(in the rows, 128 means zero)
Rotation paths and how fast each direction turns (degrees a step):
Each turn is a multiple of 5 degrees from 10 to 175, or 0.
Each row of a path follows its step; steps can be skipped.
Rotation 1:
step 0: [132 137 123 129 128 122 128 128 127 122 132 125 128 134 123 126 123 128
 127 132 125 131 126 131 121 136 134 132 130 124 141 129 124 125 133 130
 128 125 134 120 122 131 124 126 136 134 123 134 131 127 128 124 118 138
 130 137 121 120 115 128 128 131 112 122]
step 2: [135 128 133 126 127 120 127 136 123 125 136 129 125 120 125 136 119 141
 120 120 123 130 125 127 121 137 124 133 124 135 126 132 126 131 123 120
 120 122 120 136 128 138 124 127 130 119 121 135 130 128 136 126 127 138
 123 124 128 124 123 126 126 129 128 133]
step 3: [130 138 126 128 128 119 123 125 127 124 143 125 133 123 120 131 129 129
 132 135 119 122 132 129 123 136 126 127 128 120 137 129 125 130 124 129
 129 134 135 127 128 131 117 127 137 133 136 116 125 127 121 130 123 134
 133 129 129 135 115 129 125 131 120 130]
step 4: [121 136 123 133 136 118 135 141 124 132 126 129 135 124 133 130 128 131
 134 123 125 125 128 134 127 133 137 123 126 125 128 125 123 136 130 132
 125 126 119 130 122 129 121 126 125 130 131 133 128 135 131 123 134 130
 125 135 122 128 131 132 123 112 113 126]
step 6: [132 139 119 125 125 122 136 138 124 128 133 133 128 118 118 128 119 128
 125 134 126 131 134 129 119 138 128 122 124 124 127 130 126 127 122 124
 128 132 134 129 126 130 120 136 142 132 127 118 126 126 129 132 134 127
 127 123 131 136 125 131 119 125 132 121]
step 11: [130 134 129 127 133 113 133 129 125 129 137 126 124 127 125 132 124 130
 119 132 121 129 140 126 130 140 128 121 126 124 143 128 127 136 127 127
 128 131 137 124 127 133 122 131 131 130 125 131 126 121 129 124 127 128
 128 120 129 126 118 131 123 115 117 130]
step 14: [130 136 122 120 133 118 130 131 132 131 138 130 128 121 121 121 123 136
 123 126 123 123 139 127 118 133 122 127 126 119 127 130 120 122 124 130
 125 129 139 123 132 138 119 126 132 134 127 133 125 124 127 116 136 133
 120 129 129 132 125 131 126 127 126 127]
step 24: [127 133 119 121 135 129 130 124 122 119 124 127 130 124 131 131 130 137
 129 124 127 125 131 125 116 132 138 128 120 128 131 132 123 136 121 119
 131 134 122 128 127 134 120 126 137 121 137 119 123 129 129 135 134 132
 128 133 132 121 119 129 125 123 129 136]
[131 126 129 128 128 128 130 127 127 128 123 126 128 127 129 128 126 128
 130 128 128 131 127 127 126 128 128 130 129 128 128 128 127 129 128 128
 129 130 126 126 127 129 127 129 126 128 129 128 130 126 129 128 130 125
 129 129 127 127 127 127 130 127 127 128] -> 95
[128 128 128 125 128 126 130 127 129 128 129 127 128 128 128 128 127 125
 125 125 130 128 128 130 129 127 130 125 130 128 128 129 128 129 126 127
 131 128 128 127 128 128 126 131 127 128 127 126 128 129 130 127 128 126
 128 127 130 131 129 129 128 128 126 129] -> 145
[127 129 129 130 129 127 126 127 126 128 128 129 127 126 129 127 129 128
 127 126 131 127 128 127 129 129 128 128 128 128 131 129 127 127 128 130
 129 127 126 130 128 127 126 128 127 126 128 128 129 128 130 130 131 128
 127 129 126 126 130 129 129 127 130 130] -> 125
Rotation 2:
step 1: [130 121 125 125 134 127 130 127 131 118 136 124 123 125 136 126 125 114
 129 128 137 135 126 130 133 137 129 126 133 143 122 128 135 128 124 133
 135 139 134 120 128 125 135 133 132 130 136 123 127 121 130 126 120 122
 129 129 126 131 127 136 126 125 133 130]
step 2: [140 120 132 133 121 126 130 127 127 122 130 129 135 122 137 131 132 125
 124 132 135 133 131 120 122 135 140 122 137 139 130 130 130 130 125 130
 126 132 133 122 131 133 126 120 134 121 130 123 127 126 133 126 114 122
 137 126 128 127 129 130 120 120 126 127]
step 3: [139 126 137 128 129 122 130 135 134 125 140 125 136 120 127 134 129 113
 135 136 133 134 136 123 127 134 129 123 124 130 130 123 125 132 132 131
 131 122 133 132 120 127 131 129 126 117 132 124 127 131 133 123 121 124
 125 131 134 124 130 131 120 117 126 127]
step 5: [125 123 126 130 133 123 129 119 125 123 127 115 126 128 134 133 140 112
 132 127 137 141 122 122 126 137 131 130 129 123 124 125 124 132 126 129
 128 131 133 126 129 126 130 129 128 127 134 124 120 126 125 134 125 125
 132 127 134 129 128 129 131 111 135 130]
step 6: [126 120 126 128 124 121 124 126 133 115 133 120 122 117 136 125 134 124
 130 139 134 131 125 120 123 129 136 126 132 123 135 123 125 125 127 124
 134 131 133 125 133 128 127 127 132 125 133 123 136 116 127 128 123 120
 128 132 133 126 120 124 129 118 122 134]
step 8: [136 118 136 136 127 122 122 128 130 124 125 126 137 116 135 124 137 117
 133 136 123 135 125 124 135 131 130 138 124 124 133 125 122 124 129 125
 130 127 124 135 117 136 124 131 121 136 130 127 128 128 132 129 122 120
 133 131 129 129 130 132 138 125 129 131]
step 20: [129 130 124 132 131 113 123 132 125 131 138 126 129 129 128 128 127 109
 129 137 127 131 122 133 130 118 132 127 126 130 132 137 121 127 125 131
 131 130 128 132 130 129 126 130 123 135 140 123 129 117 132 135 126 125
 128 123 119 124 128 132 114 128 130 127]
step 21: [128 128 129 138 119 128 119 128 129 136 130 128 129 125 126 125 130 121
 128 136 125 129 122 122 136 130 131 129 138 131 133 135 121 131 129 136
 126 131 129 129 134 118 137 122 121 132 125 119 122 117 132 138 124 129
 136 125 128 128 123 123 117 123 129 138]
[130 128 131 128 127 131 129 127 128 125 130 126 128 126 126 128 130 129
 126 128 130 129 127 129 127 128 126 128 127 129 129 128 129 127 128 130
 127 128 128 127 128 129 129 131 130 126 129 127 127 128 128 126 127 129
 129 127 128 128 126 129 130 127 129 125] -> 10
[128 129 129 125 128 126 126 129 129 129 130 128 128 128 127 127 128 127
 131 129 128 128 128 126 128 128 126 130 126 130 130 128 131 127 126 126
 127 128 127 126 125 128 128 129 128 129 128 130 126 131 126 127 127 127
 128 128 127 128 129 124 129 129 128 127] -> 95
[128 131 129 128 126 127 127 126 127 131 128 128 127 130 127 129 129 128
 124 128 128 127 129 128 125 129 129 128 130 128 130 130 128 128 128 126
 129 128 129 126 129 129 126 126 129 130 127 127 128 129 127 129 126 127
 129 129 126 127 126 129 128 128 128 126] -> 155
[128 128 128 129 127 127 128 130 127 127 128 128 127 126 127 129 131 128
 129 125 127 126 127 129 128 128 128 128 127 125 127 127 127 127 127 126
 125 129 128 127 130 127 127 130 128 129 130 130 127 128 129 128 129 128
 127 132 126 128 127 128 129 128 127 130] -> 35
